Each named move below is a turn or a mirror, shown by a few rows before and after it. Which moves, in which order, take the first row of each later pair to the second? The first pair is answered.
move megib:
-62, -344, -170, -95, 127, 37, 94, 79, 119, 163, 120, 361  ->  -143, -323, -179, -5, 44, 53, 135, 91, 96, 123, 199, 366
65, 6, -9, -111, -67, -171, 16, 124, -179, -163, 61, -96  ->  89, 0, -13, -132, -37, -144, 38, 114, -173, -146, 45, -104
-71, -83, 43, -95, 52, -134, 16, 66, -249, 73, -157, -191  ->  -180, -47, 49, -13, -50, -136, 53, 123, -262, 41, -56, -158
252, -10, -153, -21, 150, 86, -74, -256, 373, 195, -177, 306  ->  -138, 163, -137, 314, -189, 120, 64, -139, 297, 49, 174, 328
move vaz:
-115, -296, -11, -60, 317, -220, 74, 296, -412, 420, 140, -437  ->  283, -200, -347, 45, 354, -163, -70, 493, -51, 436, 210, 155
-64, -126, -57, -20, -249, 39, 167, -87, -127, 69, 46, 1  ->  5, -127, -132, 3, -244, 60, 160, -42, -69, 81, 66, 79
-259, -128, -56, 265, -5, -119, 240, 15, 19, 186, 142, 13  ->  -61, -36, -155, 253, 19, -41, 139, 55, 211, 109, 167, 275
213, 136, 43, -131, 38, 3, -210, 16, -131, -159, -109, 38  ->  101, 97, 109, -128, 10, -49, -128, -7, -246, -137, -128, -133
move mekob:
35, -80, -57, 79, 19, -153, 73, 169, -91, -9, -10, -4  ->  113, -93, -8, -5, 158, -83, 37, -40, 36, 83, -128, -17
90, 11, -15, -105, -36, -12, -154, 119, -86, -147, 77, 49  ->  -55, -126, -62, 46, 39, -116, 66, 108, -163, 82, 103, -23
-247, 256, 139, 115, -106, 123, -8, -161, 110, -94, 25, 26  ->  -299, 209, 114, 181, -110, 91, 79, -103, 48, -31, 45, 19
move labo:
-335, -34, 110, 106, 226, 139, 370, -419, 250, 528, -25, 168  ->  -417, -136, 286, -84, 243, 27, 366, -395, -80, 414, -153, -217
-266, -176, 99, 54, -133, -63, 156, -198, 4, -9, -35, -138  ->  -283, -162, 71, 75, -192, -79, 157, -31, -83, -53, 41, -112
-49, -144, -65, 145, 124, -97, 242, -117, 130, 266, -27, 14  ->  -84, -176, 37, 43, 136, -119, 265, -117, -1, 220, -56, -139
move rikil:
-52, -12, 56, -36, 57, -28, -30, -68, -8, 8, -105, -102  ->  -35, 83, 13, 31, -21, 41, -109, -49, 78, -93, -19, 46
-216, 354, 55, 8, 45, -7, 180, -134, -44, 7, -213, 4  ->  -174, 409, -26, 73, -17, 10, 156, -18, 16, -37, -119, 161
71, 56, 196, -83, -239, 163, 25, -74, 97, -78, -163, -161  ->  168, 58, -12, 62, -328, 114, 45, 188, 154, -50, -40, 107
Then:
Between the rows of a pair lie two moves.
101, -20, 12, -67, 192, 39, -99, -9, -1, -25, -101, -76  ->  76, 72, 16, -80, 110, 62, -141, 65, -22, -135, -55, -59 => labo, rikil
5, -159, -160, 186, -99, -162, 187, -21, 50, 156, 162, 19  ->  5, 14, -63, 145, -184, 19, 85, -189, 230, 25, 187, 87 => mekob, megib
87, 23, 203, 121, -201, 33, 84, -34, -97, -109, -26, -14  ->  171, -35, 173, 71, -170, -43, 75, 54, -153, -108, -69, -24 => megib, mekob
-119, 155, 5, 47, -124, -12, -31, 169, -125, -81, 135, 155  ->  -133, 53, -71, 104, -26, -61, 93, 194, -133, 82, 114, 157 => rikil, labo
-78, 29, -274, 152, 93, -22, 101, -5, 134, -10, 254, 287  ->  81, 62, -63, -137, 233, 104, -98, -263, 232, -124, 68, 165 => megib, vaz
-3, 152, 102, -310, -193, 362, -246, -80, 58, -329, 130, -23  ->  -298, -29, -180, 197, -253, 176, 165, 168, -27, 12, 394, 127 => mekob, labo
192, -96, -207, 170, 145, -21, 77, 52, 296, 151, -38, 398  ->  100, -315, -126, 29, 270, -225, 191, 99, -37, 273, -181, 54 => mekob, rikil
-68, -31, 185, 24, -110, 60, -28, -4, 0, -130, 79, -37  ->  130, -46, 79, -27, -42, 51, -104, 86, 85, -110, 42, 129 => megib, rikil
217, -227, 125, -162, 165, -103, -165, 71, -127, 82, -128, -134  ->  239, -109, 4, -59, -21, -107, -209, 325, -153, -71, 44, 55 => mekob, labo
430, -154, -230, -237, 69, -119, -163, 242, -85, -39, -47, 229  ->  156, -257, 101, -346, 174, -107, -3, -115, -261, 53, -214, -287 => mekob, rikil
-203, 16, -130, 276, -134, -95, 46, 12, 13, 96, 180, 167  ->  34, -80, -87, 53, 147, -45, -33, -268, 189, 246, -67, 155 => labo, megib
-11, 161, 83, -9, -225, 202, -215, -34, 35, -121, 70, -8  ->  131, 78, 104, -171, -102, 158, -257, -31, -9, -101, -91, -75 => megib, labo
258, 25, -239, -61, 237, 180, -17, 99, 139, -133, -47, 288  ->  303, -39, -197, -179, 280, 102, -19, 189, -25, -151, -123, 141 => rikil, mekob
45, 128, 295, -333, -135, -211, -202, -15, -415, -326, -89, -500  ->  -123, 50, -66, 136, -300, -401, 86, 414, -515, -161, 230, -218 => mekob, labo
-294, 95, -128, 316, -154, 193, 4, -339, -65, 29, 117, -264  ->  132, 191, -139, -91, -176, 172, -399, -61, -143, -319, -39, -181 => megib, mekob
65, 136, -82, 112, -72, 138, 37, 7, 174, -75, 160, 332  ->  22, 9, -77, 153, 68, 132, 140, -147, 241, 123, 100, 283 => mekob, mekob
-202, -59, 198, -61, 140, 142, -25, -67, -26, 127, 76, -37  ->  -140, 28, 189, -43, 93, 212, -94, -84, 80, 52, 154, 74 => rikil, labo
474, 30, -115, -178, -102, -179, -131, 329, -138, -356, 47, 103  ->  351, -280, -75, -166, 172, -349, 164, 158, -298, 4, -145, -223 => rikil, mekob
-57, 202, 156, 10, -11, 64, -31, 7, -77, -84, 107, 237  ->  -117, 140, 108, 67, -24, 0, 55, 109, -198, -22, 102, 213 => vaz, rikil
-376, 117, -2, -74, -152, -48, 168, 283, 4, -31, 35, 99  ->  -44, -11, -39, -350, 106, -126, 51, 281, 1, 44, -216, 51 => megib, labo
